(in the rows, 128 means zero)
Each path below is one point turned by a fixed rotation once a step. After each direction that follows a path, write how fast that rotation turns it, in degrees each step (0 if it stays still).
Each turn is a multiple of 5 degrees from 10 to 175, or 0.
Each row of a path follows its step; steps can be skipped.
Path 1:
step 3: [126 135 124 125 140 132 130 136 124 125 120 132 134 133 131 125 140 139
 125 136 123 119 120 129 134 131 115 130 132 123 121 134 151 130 134 116
 128 125]
step 4: [135 138 142 136 141 125 117 130 125 131 134 139 134 128 126 121 131 132
 125 129 124 121 134 138 123 119 123 113 119 115 113 133 130 127 129 133
 127 128]
step 7: [128 131 127 132 138 128 134 134 137 140 128 133 116 124 126 122 146 128
 136 135 125 116 125 124 130 130 116 114 127 136 133 129 144 125 127 118
 132 132]
step 9: [131 133 131 132 131 135 115 139 137 129 132 130 133 130 132 116 124 124
 124 127 112 128 127 122 114 131 127 109 134 123 115 127 130 134 138 126
 122 137]
step 11: [127 130 136 128 136 132 125 134 137 128 121 131 123 146 134 119 139 117
 144 139 126 112 125 134 127 124 132 124 133 123 129 129 142 124 127 128
 134 121]
step 15: [123 139 127 134 147 133 124 133 129 130 117 132 119 138 118 136 144 127
 132 131 124 123 117 131 125 119 124 122 134 114 123 126 125 117 131 124
 128 126]
step 16: [124 136 144 133 134 120 129 127 131 137 116 131 124 137 134 121 128 126
 123 129 135 112 135 122 114 119 131 121 131 127 123 136 143 129 125 125
 117 123]
step 17: [133 146 132 120 137 125 122 133 135 131 130 113 125 119 132 125 138 126
 131 128 128 123 126 118 121 133 138 117 127 126 116 139 123 141 135 129
 133 120]
Directions:
[134 130 130 129 131 127 127 130 127 128 123 128 129 125 129 129 127 127
 126 131 124 126 125 128 129 134 128 132 124 134 130 124 128 133 129 129
 126 124] -> 100
[127 124 125 129 126 128 130 129 127 128 132 125 129 119 130 126 129 130
 130 131 133 122 125 127 128 129 126 129 128 127 128 131 130 132 131 127
 131 130] -> 70
[128 129 129 130 128 124 128 133 123 126 126 128 127 128 125 125 129 125
 126 132 128 126 128 128 134 121 127 126 126 129 129 133 128 129 125 130
 124 130] -> 90
[124 122 128 127 127 133 125 131 129 131 126 128 135 133 129 127 127 126
 128 130 128 127 127 130 134 130 131 130 123 127 124 127 128 128 128 128
 130 129] -> 35
[121 129 131 126 131 129 134 128 128 130 130 130 128 130 128 126 124 128
 127 129 132 123 131 127 128 128 124 130 129 132 131 126 125 127 128 133
 127 126] -> 130
Path 2:
step 0: [138 119 133 125 130 129 123 119 118 131 137 128 130 115 127 125 142 115
 125 138 142 135 123 129 126 135 131 130 139 123 128 137 137 131 116 133
 140 130]
step 7: [128 130 122 121 127 139 144 121 138 135 127 132 138 124 132 133 132 123
 135 124 135 135 132 128 133 119 139 127 125 118 124 139 130 149 137 130
 127 133]
step 8: [119 131 137 131 111 128 113 133 124 125 129 125 127 140 132 128 147 119
 128 125 139 132 121 131 130 130 136 130 131 134 136 132 143 124 124 123
 138 130]
step 10: [107 122 135 120 128 127 124 136 125 122 128 128 123 121 130 135 144 118
 130 133 122 121 118 126 122 126 128 121 136 122 130 127 135 147 121 122
 130 129]
step 13: [129 134 125 128 129 138 130 126 136 128 131 127 129 130 128 132 132 119
 128 118 136 126 126 138 127 134 141 132 131 123 136 134 141 137 131 147
 139 148]
step 14: [119 124 143 141 113 117 125 131 130 133 132 128 130 126 127 124 131 123
 137 135 133 139 119 138 135 117 131 129 125 128 130 141 133 134 124 115
 127 120]
step 17: [127 130 129 126 139 121 123 123 133 138 133 133 132 116 126 125 125 123
 119 120 139 132 134 126 123 109 133 138 143 124 135 128 127 135 127 120
 141 136]
step 19: [122 132 137 135 118 131 119 127 123 124 141 124 137 129 120 127 126 125
 132 124 143 127 131 126 137 119 141 136 130 127 122 137 128 132 123 135
 138 147]
Directions:
[128 126 131 127 125 128 125 132 130 125 129 128 129 130 131 134 129 132
 127 131 122 132 128 129 133 127 127 126 127 128 133 127 127 131 129 127
 128 123] -> 170
[127 128 126 120 130 124 130 129 127 125 128 127 130 127 125 131 131 125
 126 128 131 133 132 130 124 126 123 127 126 130 126 129 128 130 132 127
 125 129] -> 140
[128 130 127 133 132 127 127 128 129 130 132 126 124 136 123 128 134 127
 131 126 126 130 129 128 129 125 130 128 123 131 128 130 128 130 128 129
 126 128] -> 65
[125 129 126 130 128 129 129 132 132 128 123 131 129 129 129 128 128 129
 129 124 128 133 133 126 128 130 130 133 123 125 129 130 132 124 129 125
 132 130] -> 70
[124 124 124 129 132 123 125 129 128 132 127 127 125 126 129 133 129 130
 130 127 124 128 129 124 123 126 126 127 131 126 127 124 126 127 124 129
 131 126] -> 60
Path 3:
step 2: [117 122 130 131 134 123 117 114 116 119 120 126 126 141 110 132 129 141
 136 129 121 131 121 126 133 118 129 138 132 126 116 138 137 127 134 131
 122 123]
step 3: [134 133 128 122 150 123 129 121 127 127 118 114 125 125 130 123 127 115
 121 137 135 116 127 124 122 119 144 136 124 125 139 118 125 134 125 119
 131 137]
step 9: [131 121 123 129 122 124 141 124 113 145 126 116 120 130 132 134 136 115
 138 133 138 132 127 129 122 121 124 126 130 118 146 124 118 124 141 125
 122 126]
step 10: [129 135 122 118 129 124 139 137 135 146 116 140 137 124 130 126 118 143
 129 124 133 128 121 123 137 119 130 117 130 122 124 138 140 122 129 127
 139 125]
step 11: [120 123 138 142 137 128 133 138 118 117 127 132 123 122 133 127 133 140
 130 124 109 130 122 115 125 125 131 132 124 146 128 135 123 129 140 119
 127 133]
step 12: [139 113 126 127 129 123 135 127 135 131 114 124 124 128 140 128 135 112
 124 137 120 125 131 137 117 119 135 136 128 134 126 128 135 126 118 142
 116 115]
step 13: [123 134 126 137 114 134 131 126 125 137 120 124 114 124 132 131 120 134
 147 133 141 130 137 127 129 124 133 115 121 123 131 137 121 122 112 129
 128 141]
step 15: [113 119 139 124 139 119 142 141 141 145 132 128 126 124 139 123 131 120
 129 130 121 132 124 129 124 128 129 129 130 136 131 117 128 113 136 124
 131 135]
Directions:
[129 124 127 124 129 128 132 136 128 128 129 132 128 127 126 124 126 128
 129 124 127 127 128 127 126 131 124 126 127 126 132 128 129 127 134 128
 132 126] -> 70
[129 133 125 127 131 130 131 129 123 124 128 131 129 125 133 126 128 130
 127 128 131 126 129 131 134 130 130 124 123 127 128 130 129 130 126 124
 128 128] -> 110
[126 124 132 127 129 126 126 131 131 125 126 130 125 124 128 130 130 130
 129 124 126 128 130 131 130 128 134 134 131 123 131 129 130 131 126 125
 126 127] -> 80
[127 124 130 123 128 128 129 126 130 129 125 130 131 130 122 129 131 129
 128 126 128 131 123 132 128 131 129 123 126 130 124 131 132 129 125 129
 125 125] -> 175
[129 126 127 128 132 132 127 125 131 131 128 127 128 124 131 133 130 127
 126 127 128 133 125 122 133 128 126 125 131 127 131 125 132 128 131 126
 129 129] -> 65
Path 4:
step 0: [120 127 141 139 130 139 128 119 128 124 143 131 124 120 119 107 133 136
 138 133 138 132 119 130 136 129 122 118 132 133 116 126 118 129 110 132
 125 134]
step 10: [132 129 127 120 128 124 129 132 119 120 141 123 119 122 124 122 136 140
 147 134 132 131 120 134 142 125 107 117 136 134 123 127 137 137 124 122
 123 115]
step 11: [132 140 143 129 138 140 122 133 124 131 136 120 120 116 117 133 129 126
 131 139 129 124 116 129 134 112 121 148 131 129 122 126 122 138 131 117
 121 126]
step 13: [120 130 131 122 123 125 126 138 130 127 120 128 125 125 129 115 115 128
 145 112 139 125 140 125 122 118 112 121 116 127 115 115 128 130 125 129
 133 117]
step 16: [127 145 135 115 143 134 124 116 132 128 128 128 121 126 121 127 119 140
 129 130 140 118 131 127 133 117 120 129 141 124 109 133 125 126 124 114
 136 122]
step 18: [119 117 131 127 126 136 125 134 119 120 127 117 130 128 122 124 122 124
 143 123 137 117 128 135 130 127 130 122 107 129 127 109 125 105 122 126
 124 127]
step 20: [133 134 117 132 135 135 130 136 136 120 133 117 112 127 113 119 115 135
 135 138 123 129 130 120 136 129 131 126 138 135 127 136 141 132 128 120
 109 119]
step 21: [115 138 129 126 128 141 121 121 118 118 137 134 123 112 111 134 123 127
 136 137 127 112 134 134 130 117 134 121 138 122 117 125 126 127 126 124
 115 127]
Directions:
[125 129 129 129 127 133 128 128 129 126 130 130 129 131 130 125 131 130
 132 130 133 127 135 125 124 129 132 128 128 131 125 133 128 131 134 127
 129 129] -> 90
[132 129 131 130 119 126 127 130 126 132 130 127 126 124 128 133 130 128
 127 129 131 128 132 130 125 130 125 130 132 132 129 128 132 127 129 130
 128 127] -> 20
[126 129 134 124 127 130 126 129 127 132 136 128 129 131 133 128 127 131
 128 127 128 125 125 129 129 128 127 130 128 129 131 129 123 128 124 126
 128 132] -> 65
[129 134 131 131 126 129 129 125 130 130 122 134 130 126 127 126 127 125
 128 131 132 129 128 129 133 125 126 132 128 130 129 127 123 129 127 128
 130 129] -> 135
